Which row each row swaps with, under one turn or mirror:
The rows were stretched afterwards, more along some directions than others.
vin: [  9  -7  -1 -18 -29  17 -20 -13 -14 -17 -28   0  -3  16 -17  41   3  30
 -42   9   7  10]
Moke: [ 10  -2  -8 -40 -28  11 -17 -17 -13 -20 -16 -10  17   8 -31  19  11  30
 -40  -5  13  13]
renak: [ 21   7 -17  -9 -48  31 -13 -27  23 -13  25 -12 -12   4  21   7   7 -12
   4   6  29  33]
lifel: [ -2  -7 -36 -14   1   6   5   8  27  29  30  12 -28  31   1  30 -34  -8
 -28 -19  -4 -37]
zupo: [ 12   4   9 -25  -3  13  -9 -24  -4 -11 -37  -7  -7   8 -28  14  -8  42
 -32   3  10   9]
dukin: [ 16 -12  -2  -1  -8 -15   8   3  -3  -7  19 -28 -36  17 -30  17  15  14
  22  16  17   8]
mez: [  6  19  -4 -21 -21  35  -9 -18  37 -23  25  -2 -31   7  13   6  10   2
  11   9  25  24]
sutog: [-23   7  -2  -3 -24 -12  26  -6  10 -32 -17  -4 -10  54  -8  12 -29  20
   6   7  13  -4]
Rugu: [ 10 -11  -2   0  -8 -18  12  -4  -9  -4   6 -22 -25  21 -32  14  17   6
  14  11  14   4]
Pere: [  8  11  13  -1 -27  32   1 -14  29   6  -7  17   3  16  61   6 -18 -18
  -2   4  -9   0]
ginez: [-11   6   3 -39  -8  19 -21 -25   0 -20 -26   5 -13  29 -24  32   5  51
 -42  11   3   6]
balan: [  1  -7   7 -18 -32  11  11   4  16 -13   9  -8  26  19  50 -10 -19 -22
  13  13  -3  17]
nup: [ 17  26  -5 -19 -30  38  -7 -46  32 -11  23 -13 -12  10  21   9   3   6
   4  16  20  36]
lano: [ -2 -15  11 -15 -31   1  20 -10 -10 -40 -20 -20  34  -1  12   9  -1  17
 -11  24   2  13]
Sibev: [ -5 -10  28  -7 -21  11  17 -21   6 -29 -22  -8  14 -17  -2   7   2  27
 -16  13  -2  13]
Lil: [ 16  13 -20 -23 -20  28 -13 -24  34 -10  36  -9 -36   1  -7 -10  12  11
   0 -11  25  31]
rem: [ -5   2  -3 -28  -7   9 -20 -11   6 -19 -22  -2 -26  30 -35  28 -10  47
 -45  -6  10   8]
fosi: [ -9 -35   4 -25 -21  -1  13   0 -24 -35 -24 -25  13   3  15  16  -3  13
 -19  29  -4   1]
fonuf: [-17   1 -10   4 -26 -11  32  -6   1 -22 -21   0  -1  56   2  18 -29   9
   6   8  13 -10]
bipe: [  5  -1  14  -4 -17  12  12 -32  -7 -21 -32  -2  24 -15  10  21  13  17
 -21  25   5  15]
besab: [-15   3   1   7 -21 -12  28   0   8 -20 -23  -2 -16  47  -4   6 -28  17
   7   2   7  -5]
Pim: [ 19  -9  -4   1 -12 -13   5  -3  -2   0  12 -15 -29  13 -34  13  22   2
   4  -2  10   0]
Gose: [  6 -18  31   6 -24  -4  12 -14  -7 -35 -19 -12  -8 -17   4   3  -2  34
  -4  18   5   9]
sutin: [  0  -1 -32 -15   7   7   7   7  29  36  44  16 -32  32  -5  32 -35   1
 -18 -17  -5 -34]
Lamiz: [ -3 -22  -6 -32  40  10  31  50  24 -17   6   3   0 -24  19   0  -7 -20
   2 -14   7 -10]
dunom: [ -3 -12 -30 -17   8   9  18  15  29  28  34  11 -27  34  10  30 -41 -11
 -16 -15  -6 -42]
diso: [ 17  11 -19 -27 -52  26 -11 -30  28 -23  31 -20   7   3   8 -10   9  -8
   3 -10  33  24]
Timat: [ -1 -22  14  -3 -48   5  22 -16   9 -11  24 -12  14  32  36  -6 -28 -27
  23  21   0  11]
biz: [ 21  -7   1   6  -7 -19  12   4   1 -10  27 -24 -24   9 -32  14  15   3
  19   6  12   9]
tem: [ 10   4   7   0 -26  18  12 -13  24   9  13  -1  -8  25  54   0 -30 -17
   4  20  -7  20]
dile: [ -1 -18  19   2 -18   2   9 -16 -18 -31 -24 -12  19 -14   7   7  -2  25
  -8  26  -3  13]
luri: [-10  -8 -33 -15   4   7   3  11  18  33  31  16 -22  37   1  32 -37   5
 -17  -5  -8 -38]
Domi: [ -6 -30  -5 -35  41  13  26  52  11 -18   1   7  12 -17  26   4   0 -28
   7  -6   9 -16]
lalem: [  1 -10 -32 -16   4   3  11  15  23  34  41   7 -36  44   2  35 -44   2
 -11  -5  -4 -29]
deliz: [-11 -15 -29 -21   7   0  11  12  19  21  32   7 -32  35  -4  33 -38   1
 -16   0  -7 -44]
fatik: [  2 -10  13 -10 -12  10   2   6  25   3  15   9 -12   1  48  -5 -36  -8
   7   2  -5   5]
tig: [ -9  -7 -35 -14   8   4  -1  17  19  28  28  10 -28  35   2  28 -42   5
 -22  -7 -13 -37]
Mev: [  7  -6   9 -15 -27  10  13   4  19 -10  15   3  -3  19  56   3 -23 -20
  20  22  -8   6]
Taf: [ -1  10  10 -24 -15  27 -21 -37  -7 -12 -30   0  -3  19 -15  33   1  47
 -34  24  -1  14]
zose: [ 12  -4  -3  -3  -4 -13  -2   2   0  -4  14 -21 -37  16 -30  17  18  13
  10   4  14   1]
Vebag: [ -7 -20  -6 -45  42  13  21  50  17 -20   7   5  -2 -19  14  -3   1 -13
   0 -10   5  -8]
kevup: [  3   9   9 -12 -30  20   5  -7  31   1   0  -4 -15  17  54 -15 -21  -8
  -1   1  -5  21]
mutom: [ 19  -7  -1  -2  -8 -17  13   7   3  -9  23 -24 -25  17 -19  19  17   0
  20   6  17   7]
Zud: [  2  -7  11   2 -23  16   9  -2  18  -8   8  -1   6  13  56  -6 -34 -15
   8   9  -5   9]
Duk: [ 15 -12  -1  -9  -6 -22  14   6  -2  -4  23 -21 -35  23 -29  18  10  -1
  18  10   9  -2]
bova: [  6  20  -8 -30 -24  31  -9 -36  37 -12  31  -4 -21  18  12   1   6   6
   1   6  24  30]
Let: [-10  11  -3 -39  -3  13 -16 -11  -2 -18 -28  11 -21  32 -27  50  -5  47
 -45  12   3   8]
zumu: [ 29  19 -11 -16 -26  32   7 -44  38 -10  24 -15 -18 -12   5 -14  -2   6
  10  -7  28  22]
povu: [ -8 -24  24 -12 -14  -7  19  -4 -17 -40 -27 -10  20   0   9  25  -9  21
  -8  43   2   2]
luro: [ -1 -13  22  -2 -19   8   9 -19  -8 -28 -30 -12   9  -6   4  25   3  28
 -13  33 -11   8]

biz is swapped with tig
Duk is swapped with deliz
mutom is swapped with luri
Moke is swapped with diso
zose is swapped with sutin

